(in the rows, 128 means zero)
One turn sends every row of this set to another row. A few are shown first. Where does it send the rows asked after them?
J_783: [131 120 104 110 150 102 138 108 126 116 129 142  95  84 128 108 152 125
 149  98 133 123 130 131 183 124 160 108 135 135 133 161 118 107 137 144
 129 123 156 114 127 157 124 119 122 120 117 124 173 142 134 170 149 139
 144 129 125]
J_74: [ 78 116 147 107 146 113 118 113 113 127 120 139 115 104 140 112 158 135
 131 148 116 132 138 123 158 111 164 113 133 141  64 136 115 106 142 157
 122 130 173 128 133 166 163 103 172 144 118 115 138 133 144 115 143 135
 121 111 138]
J_796: [ 92 114  86  95 155 120 152 127 144 107 106 153  80 126 142 130  88 110
 104 137 114 130 137 148 184 108 136 140 135 153 148 152 129 110 127 137
 128 140 178 136 109 141 154 113 130 148 117 130 156 128 129 127 165 164
 138  78 136]
J_825: [ 99 115 161  97 141  89 151 123 155 129 124 163  82 113 142 131 117 128
 144 141 120 105 118 137 166 139 158 121 141 141 120 153 127 119 124 104
 138 132 163 147 138 165 166 114 143 121 111 118 175 130 131 159 138 146
 126 120 150]
J_90: [105 112 121 103 151 114 121 108 113 115 129 139  92 111 109  80 157 102
 118 131 104 105 133 146 145 112 150 133 145 104  80 128 100 100 119 119
 128 133 170 133 151 154 148  91 131 149 119 127 147 143 122 130 147 137
 112 112 122]
J_289: [110 100 116  93 157 100 159 113 153 129 120 152  81 109 122 122  90 120
 149 124  99 119 135 140 172 123 143 130 117 149 136 155 123 105 137 113
 137 136 156 141 163 153 173 120 107 120 105 113 156 118 126 149 139 160
 145 106 122]
J_4: [ 96 129  79 134 166 126 144 101 127 104 110 133  80 126 143 110 117 131
 117 119 122 136 127 147 160 123 129  98 138 133 136 124 121 124 136 153
 115 125 159 127  91 146 139 146 109 119 121 121 138 149 144 125 133 131
 122 105 110]
J_175: [ 87 113 120 113 130 111 124 117 111 115  97 137  95 125 122 113 148 101
 119 138 109 101 130 151 150 109 166 137 146 104  78 121 120 107 117 140
 128 146 176 135 136 142 137  89 130 170 110 129 138 117 125 135 136 126
 112  97 124]
J_608: [101 125 109 119 162 126 163 128  97 130 108 121  76  96 131 127 119 121
 105 171 102 136 121 121 143  94 173 117 126 131  76 128  98 117 139 125
 129 136 169 142 163 156 139 103 116 153 104 144 159 109 118 133 149 149
 117  80 133]
J_993: [ 97 118  75 116 159 113 145 111 134 136 118 134  92 114 145 121 115 140
 146 107 139 132 131 140 195 135 146 102 113 142 139 148 122  91 156 159
 129 126 147 110 124 141 147 131 111 158 122 122 155 139 130 149 160 158
 144 119 129]
J_966: [117 140 115  97 134 119 129 118 148 126 108 144 115 104 139 138 111 138
 111 123 156 121 118 130 159 102 162 133 142 141 147 174 141  94 135 145
 136 123 148 135 132 150 155 115 149 142 136 136 172 133 121 154 125 151
 124  93 154]
J_803: [111 129  95 118 137 130 150 127 112 151 124 117  74 118 152 126 129 116
 125 173 109 144 112 126 146 112 168  98 132 136  81 141 100 116 131 118
 131 125 166 138 172 165 154  94 136 159 100 137 162 105 114 147 165 146
 109 105 135]
J_29: [113 136 112 107 166 129 146  99 148 138 118 131 105 109 130 122  89 141
 145 124 113 134 137 128 151 109 136 129 135 162 121 134 129 113 156 121
 131 133 144 157 138 159 186 136 124 111 121 115 138 123 130 139 104 142
 125  94 133]
J_539: [ 94 128  67 120 171 130 149 109 130 118 108 131  86 125 150 116 101 129
 125 121 114 147 139 141 181 116 125 114 135 160 129 120 125 116 149 157
 116 138 165 134  91 144 151 140 116 131 120 123 132 136 141 126 143 140
 134  92 122]
J_574: [106 132  87 107 135 134 147 121 130 119  96 134  81 134 147 119 105 135
 112 161 135 129 126 154 147 116 128 147 162 150 143 145 130  89 142 131
 144 123 146 140 125 140 189 108 146 150 137 138 135 125 133 139 142 164
 133  78 138]
J_431: [113 105  83 118 144 106 157 111 126 129 108 132  66 126 136 103 120 136
 157 137 117 126 124 155 161 147 127 114 137 143 135 134 119  86 149 131
 140 122 135 124 153 142 177 122 105 133 120 122 131 126 141 156 143 157
 151 115 110]
J_248: [108 132  81 120 138 129 154 127 108 146 125 118  69 119 152 120 129 105
 113 161 102 150 112 129 151 114 161  97 135 138  82 135  96 112 125 128
 129 125 163 130 165 162 148  96 133 162 104 145 167 118 116 145 175 150
 105 107 133]
J_471: [109 140 125 122 153 131 141  95 146 124 109 133 103 116 128 128  99 142
 129 130 125 122 124 135 128 109 144 122 144 137 128 137 133 124 141 122
 132 123 143 155 129 158 174 138 125 107 124 118 141 130 132 137  89 130
 109  96 128]
J_767: [ 94 135  91 142 164 125 147  90 123  93 125 137  74 120 130 103 128 113
 123 119 108 116 130 154 156 129 133 107 144 121 123 117 111 124 133 135
 124 119 156 129  96 150 134 127 106 121 118 119 145 154 139 138 136 129
 120 118 110]
J_370: [ 91 122 103 112 163 137 144 114 106 139 120 120  95  96 146 126 133 131
 130 171 114 147 109 124 149 126 173  91 125 139  64 133  93  97 150 130
 127 121 138 140 156 175 147 102 124 161 106 137 172 119 130 132 156 151
 122  91 129]
J_797: [100 128 100 116 127 130 141 115 120  93  95 145  78 134 151 121 110 135
  99 159 127 129 118 150 135 122 128 128 166 147 140 148 137  94 126 150
 137 114 140 135 115 145 177 117 152 132 136 140 143 140 146 129 132 152
 133  76 133]
J_32: [106 140 109  99 151 134 136 111 151 143 116 135 116 109 138 137  98 147
 128 126 152 127 128 130 164 108 153 137 131 150 138 165 132  92 155 133
 143 124 141 138 136 150 181 119 145 157 135 128 160 128 117 147 131 164
 127  94 156]
J_748: [100  99 109 113 121 121 120 107 111 117 102 131 113 109 122 118 142  97
 118 116  87 121 153 125 156 106 165 122 150 142  74 127 123 106 111 170
 123 142 182 122 137 153 138 111 140 139  99 133 159 124 137 152 144 121
 122  88 133]
J_698: [107 105 139  89 149  88 153 120 166 130 121 161  83 115 134 131  97 124
 141 128 115 111 121 138 164 129 152 116 126 140 134 164 131 115 124 114
 130 134 157 143 157 162 161 125 119 111 106 116 170 128 131 151 129 145
 131 115 132]
J_821: [113 100 112 121 135 102 149 106 117 108 107 141  69 122 138 108 126 146
 153 143 115 123 117 148 143 150 132  99 139 138 131 143 126  94 139 138
 136 113 129 127 150 152 173 131 115 111 118 117 136 131 152 146 125 147
 150 113 107]
J_822: [118 142 114 107 127 122 128 117 135 115 101 140 114  96 142 140 127 124
 116 116 144 119 130 137 164  97 176 139 152 142 133 160 146 106 132 148
 134 127 165 134 112 153 136 104 154 138 124 138 179 127 120 167 129 138
 130  88 154]
J_488: [ 79 125 108 109 141  95 155 120 148 107 122 162  66 132 158 123 112 104
 103 133 112 110 126 145 183 137 146 115 148 145 124 142 126 104 114 143
 126 132 175 122 103 151 134 114 136 135 117 138 179 160 134 153 170 144
 131 113 151]
J_420: [ 83 130  91 115 157 140 148 113 106 135 114 121  93 100 148 132 127 121
 114 165 111 148 109 123 151 122 170  97 131 143  64 131  95  93 143 143
 127 124 136 135 149 170 142 101 125 170 111 148 174 124 131 134 158 151
 116  84 133]
J_747: [ 88 117  98  95 150 104 149 130 155 107 113 163  74 130 154 129  99 109
  96 132 122 126 123 147 181 121 140 119 140 144 146 158 131 115 113 143
 118 136 176 130 105 149 136 120 134 135 119 134 171 148 134 131 164 149
 128  95 138]
J_593: [119 112  91 111 149  96 138 116 132 124 117 143  93 103 140 116 136 138
 142 104 146 127 119 136 186 132 153  96 120 131 147 162 127  97 141 158
 125 124 150 110 129 146 129 130 113 134 121 123 165 143 134 158 151 147
 144 126 125]
J_975: [ 99 144 134 131 148 133 138  97 135 109 107 136  98 115 129 131 113 130
 130 137 122 111 124 150 131 112 154 133 152 123 120 124 132 133 135 109
 139 121 154 160 109 156 166 116 133 122 120 113 146 121 128 139  99 128
 107  95 130]
J_944: [119  94 126  96 142 127 112 109 110 118 126 134 118  95 114  98 159 112
 129 131 100 126 152 119 155 105 156 122 151 138  80 142 106 117 120 137
 125 135 186 131 140 166 152 111 155 125 105 124 155 128 139 138 153 130
 124  96 132]
J_242: [ 69 123 123 120 137 106 129 100 116 124 118 138 107 110 140 109 143 113
 117 120  91 131 140 126 155 116 163 109 133 148  56 122 121  85 131 180
 121 129 159 113 144 159 155 105 150 144 119 130 153 153 140 128 140 135
 121 117 136]
J_925: [116 135  91 113 144 126 140 122  94 130 126 121 103 104 146 131 116 115
 115 160 100 149 116  97 162 107 162 100 128 154  74 124 105 107 135 142
 123 139 158 158 152 153 133 110 129 152 106 138 167 107 118 144 155 140
 108  85 151]
J_429: [109 113 137 125 138 108 146 101  99  98 120 145  76 103 139 108 143 147
 158 142 112 125 126 139 144 144 141 107 141 144 116 146 123 102 146 138
 142 107 130 130 143 160 178 120 143 108 123 114 143 134 155 145 124 150
 150 119 117]
J_939: [ 88 116 126 127 133 112 130 108 127 143 133 130  92 126 131  89 149 116
 114 127 105 106 128 127 153 134 151 107 151 128  71 125 103  90 112 137
 136 127 170 111 146 155 167 112 135 158 121 137 156 163 127 148 163 137
 107 125 152]
J_606: [104 120  99 121 169 122 166 126  92 127 114 122  72  93 131 112 126 117
 104 159  97 144 121 123 148 102 166 110 123 130  77 124  90 116 137 127
 125 133 167 136 161 157 136 106 110 150 106 143 164 122 121 131 160 155
 118  89 127]
J_328: [123 124  92 112 154 121 138 122  91 131 134 121 100  98 144 118 125 120
 126 154  99 152 115  99 166 114 159  91 121 149  75 122  97 108 137 132
 121 134 160 155 156 156 135 113 125 145 103 131 169 112 119 142 162 144
 112  95 144]
J_147: [ 86 135 108 131 121 126 142 106 102  82  99 143  77 124 158 125 122 131
 107 150 112 126 130 147 141 124 144 123 159 152 119 136 142  92 134 168
 138 109 144 124 107 146 162 109 160 132 131 138 151 144 146 138 132 146
 145  86 137]
J_243: [ 83 112 142 125 124 116 123 124 125 145 110 131 100 132 140 115 154 132
 126 152 126 104 126 129 158 129 163 114 150 123  74 130 114 110 117 135
 138 138 184 123 127 151 166 108 150 173 112 126 140 129 131 144 157 129
 107 111 155]

J_243 turns into J_74
J_593 turns into J_4
Now find these:
J_803 turns into J_370
J_431 turns into J_993
J_488 turns into J_147

One turn sends every row of this set to another row. A few are shown first. Where does it send the rows asked after them?
J_491: [129 119 128 117 126 115 110 167 142 122 116 142 120 107 155 138 137 124
 157 137 116]
J_960: [116 119 122 122 126 168 142 138 138 130  96 129 136 146 129 130 120 111
 112 132 129]
J_971: [122 121 134  89 124 138 122 166 139 117 121 151 123 110 136 133 131 129
 155 139 126]
J_391: [118 131 124 162 129 147 109 129 126 144 108 118 107 130 121 134 124 163
 122 131 138]
J_771: [135 151 122 104 118 116 122 112 133 147 112 137  96  98 133 134 138 153
 133 143 128]
J_336: [118 108 116 130 122 161 140 150 139 126  92 133 140 138 134 139 129 113
 116 143 134]
J_534: [119 136 137 105 121 148 132 142 128 118 163 128 116 131 121 128 134  94
 120 136 138]
J_584: [134 159 135 127 116 139 145 146 149 139 118 131 114 131 131 105 136 145
 156 120 131]
J_632: [143 128 134 152 117 116 130 125 131 119 111 141 139 122 123 144 128 158
 168 142 131]
J_261: [127 148 128 127 122 126 114 115 126 119 143 140 125 112 119 133 117  71
 133 123 119]
J_275: [136 124 131 131 132 100 107 141 135 127 115 129 128 115 160 139 127 114
 154 119  98]
J_669: [119 105 110 148 134 137 130 127 139 130  98 126 133 141 143 149 111 104
 116 128 121]
J_498: [115 123 122 127 130 163 138 126 136 129  98 124 133 154 131 132 106 105
 108 122 124]
J_843: [127 148 125  96 119 117 128 110 132 147 118 141  96 100 127 136 129 152
 132 143 130]
J_53: [ 98 129 126 148 127 150 126 128 130 143 117 118 101 129 110 138 118 155
 130 133 147]
J_603: [145 145 130 110 117 153 110 141 123 114 135 147 139 106 112 119 137  95
 121 128 125]
J_664: [123 130 151  78 129 146 131 145 129 117 122 148 132 123 124 121 114 128
 148 122 118]
J_974: [140 134 119 130 138 124 121 121 147 126 126 149 109 133 126 129  87 151
 151 106 133]
J_492: [138 140 127 112 124 106 130 102 126 149 115 135 108  99 129 137 134 153
 130 134 116]
J_178: [137 156 133 113 119 147 110 123 123 116 137 144 130 114 115 125 122  82
 126 121 124]
J_948: [154 118 125 142 131 119 103 129 117 112 153 127 134 123 137 145 132 104
 111 130 123]
J_211: [135 133 146 121 136 109 119 120 121 129 121 129 135 126 146 134 112 117
 147 104  89]
J_547: [145 129 128 134 120 130 104 142 122 108 146 125 128 120 141 149 150 102
 120 149 132]
J_735: [128 144 126  96 124 113 135 100 130 149 120 141 101 104 119 136 124 152
 132 135 126]
J_824: [111 117 122 156 134 141 128 126 125 148 118 115 112 130 105 126 118 162
 121 120 134]
J_531: [149 115 130 126 138 123 118 118 120 116 163 128 131 127 124 132 118 103
 107 112 120]
J_41: [118 116 120 141 135 146 132 121 137 131 101 124 133 148 138 141 100 103
 111 120 117]
J_806: [140 146 125 111 120 110 123 108 129 150 112 134 102  99 134 137 140 156
 128 139 121]
J_414: [130 129 117 138 125 114 117 128 125 120 146 141 131 102 121 136 122  76
 134 123 122]
J_716: [134 139 126 104 124 107 133  96 126 148 120 138 107 102 122 136 128 158
 128 134 122]
J_276: [143 122 124 144 134 114 117 115 133 115 120 150 126 127 123 147  98 156
 160 121 133]
J_969: [127 136 136 118 118 144 115 148 127 113 151 126 120 125 135 139 152  98
 124 152 143]
J_819: [140 146 141 143 111 130 142 142 139 129 112 133 131 125 128 124 151 152
 166 139 132]
J_814: [131 136 153  93 134 130 131 117 123 125 127 136 140 132 123 128 106 125
 145 105 100]
J_997: [127 126 134 109 131 135 134 124 124 121 169 128 120 131 118 123 119  97
 108 114 130]
J_638: [100 124 126 152 131 143 134 123 126 147 120 120 106 131 103 130 115 157
 128 128 141]
J_758: [140 116 110 133 122 119 119 144 130 120 143 144 137  96 118 127 141  86
 132 130 126]
J_405: [134 154 125 121 129 135 133 137 154 135 124 141  98 135 130 105 107 145
 150 104 133]
J_967: [148 124 115 122 116 138 116 150 126 116 139 146 140  98 114 122 144  95
 121 132 129]
J_62: [105 135 128 156 128 151 114 131 128 143 110 118 103 132 119 141 125 157
 128 136 143]
J_228: [120 121 122 162 133 142 119 126 124 146 113 115 114 128 112 129 123 168
 118 122 131]
J_726: [121 102 109 146 127 145 135 141 139 125  93 132 136 135 143 149 124 108
 118 145 128]

J_997 turns into J_534
J_669 turns into J_41
Now find these:
J_405 turns into J_584
J_603 turns into J_967
J_735 turns into J_843
J_491 turns into J_275
J_228 turns into J_824

One turn sends every row of this set to another row. A few are shown first. Where does it send the rows asked after them?
J_472: [ 87 115 120  86 124  98 104 146 142 109 130 110 131 105 101]
J_618: [ 85 122 106  97 113  99 117 144 131 131 138 125 141 123  88]
J_257: [ 89 120 110 100 115  82 115 146 125 126 136 118 142 117  91]
J_89: [135 133 143 122 130 108 146 117 129 101 136 134 114 144 108]
J_377: [120 105 149 121 131 121 122 147 140 101 125 123 103  89 130]
J_914: [131 137 149 128 128 100 149 121 140 121 140 144 128 145 114]
J_36: [ 93 131 124  89 129  95 111 128 134 112 140 113 139 132  90]
J_781: [112 117 147 133 132 124 118 146 139  86 130 140 110  96 131]
J_415: [127 140 131 131 126 102 149 126 131  87 126 146 124 143 115]
J_690: [108 112 134 148  96 105 131 161 128 133 117 141 142 103 117]
J_250: [122 113 124 142 116  83 152 150 114 134 118 129 128 108 121]
J_373: [119 108 129 139 109  87 148 161 136 136 125 145 128 102 127]
J_928: [121 112 154 113 134 119 129 144 163 102 125 131 111 103 137]
J_538: [ 85 130 124  90 131 109 111 129 139 122 135 114 141 129  93]
J_7: [ 83 115 110  85 122 107 113 147 146 119 123 112 136 110 100]
J_6: [110 122 127 151 123  87 145 152 118 118 110 135 137 103 133]
J_940: [116 114 149 113 112 134 123 148 161  89 112 132 121 110 122]
J_217: [122 142 149 131 118 110 143 122 137 115 118 132 148 150 109]

J_377 turns into J_250
J_415 turns into J_781
J_7 turns into J_618
Now find these:
J_940 turns into J_690
J_257 turns into J_36
J_914 turns into J_928

One turn sends every row of this set to another row. A few are shown first. Where does it send the rows asked after them?
J_883: [162 120 140  73 118 144 106 137 142 129 147  98]
J_442: [134 165 130 105 131 142 140 124 130 122 145  97]
J_765: [143 113 128  76 126 160  97 116 129 122 114  90]
J_468: [134 164 123 102 135 136 140 126 126 120 150  96]
J_502: [127 166 123 100 136 136 138 126 123 123 145 100]
J_312: [144 115 130  78 128 156  95 115 128 120 109  91]
J_308: [109 138 128  90 153 131  82  93 153 129 157 110]
J_710: [134 164 126 101 138 140 140 126 126 124 143  93]
J_610: [135 166 122 100 136 135 139 125 124 123 148  99]
J_500: [141 120 136  74 127 160  93 112 125 122 111  97]
J_364: [111 136 130  96 152 132  83  91 159 132 157 108]
J_809: [134 143 121  76 141 126 128 120 132 121 179  81]
J_184: [146 134 118  63 123 125  82  94 145 113 126  92]
J_213: [160 115 137  68 117 138 104 133 145 127 142  99]
J_579: [103 139 129  95 152 128  83  96 154 125 152 106]
J_448: [146 115 134  75 127 161  98 117 130 123 114  94]
J_418: [136 165 129 100 134 137 142 122 124 122 142  99]
J_623: [134 120 133  68 144 114  86 100 133 139 157 114]
J_648: [141 147 120  75 137 128 127 122 131 118 179  87]
J_588: [143 138 117  64 123 129  80  89 149 116 131  90]
J_865: [132 161 129 106 136 141 141 124 126 120 144  96]
J_160: [131 120 134  68 147 116  93  97 136 140 165 115]
J_655: [156 144 130  91 113 161 123 106 116 125 159 108]
J_918: [133 165 122 105 136 141 135 126 123 123 150  98]
J_732: [113 140 132  94 153 133  81  92 158 126 153 108]
J_54: [142 130 113  65 117 129  83  95 147 110 132  89]
J_549: [139 113 132  80 127 163  98 115 128 118 114  91]
J_983: [144 120 137  75 132 164  91 114 128 121 112  94]
J_185: [106 146 125  81 122 128 126 107 159 147 158  98]
J_294: [108 139 127 100 154 127  84  92 153 127 155 106]
J_933: [101 138 128  94 149 130  85  93 153 124 156 103]
J_568: [140 116 132  79 129 164  90 117 126 124 114  94]
J_552: [107 137 129  94 154 133  85  92 157 134 153 105]
J_641: [103 139 127  80 127 129 124 103 160 147 160  97]
J_585: [152 146 126  83 114 158 123 103 111 130 158 109]
J_888: [136 117 135  70 126 163  93 112 128 120 114  92]
J_395: [156 139 129  91 110 160 123 101 115 126 154 106]
J_924: [106 141 131  98 147 131  85  93 156 123 158 108]
J_723: [112 141 130  82 126 126 124 101 165 148 158 101]

J_552 turns into J_312
J_54 turns into J_585
Now find these:
J_809 turns into J_623
J_648 turns into J_160
J_710 turns into J_294
J_610 turns into J_364
J_184 turns into J_655
J_549 turns into J_502
J_468 turns into J_308
J_418 turns into J_924
J_185 turns into J_588
J_983 turns into J_865
J_933 turns into J_500

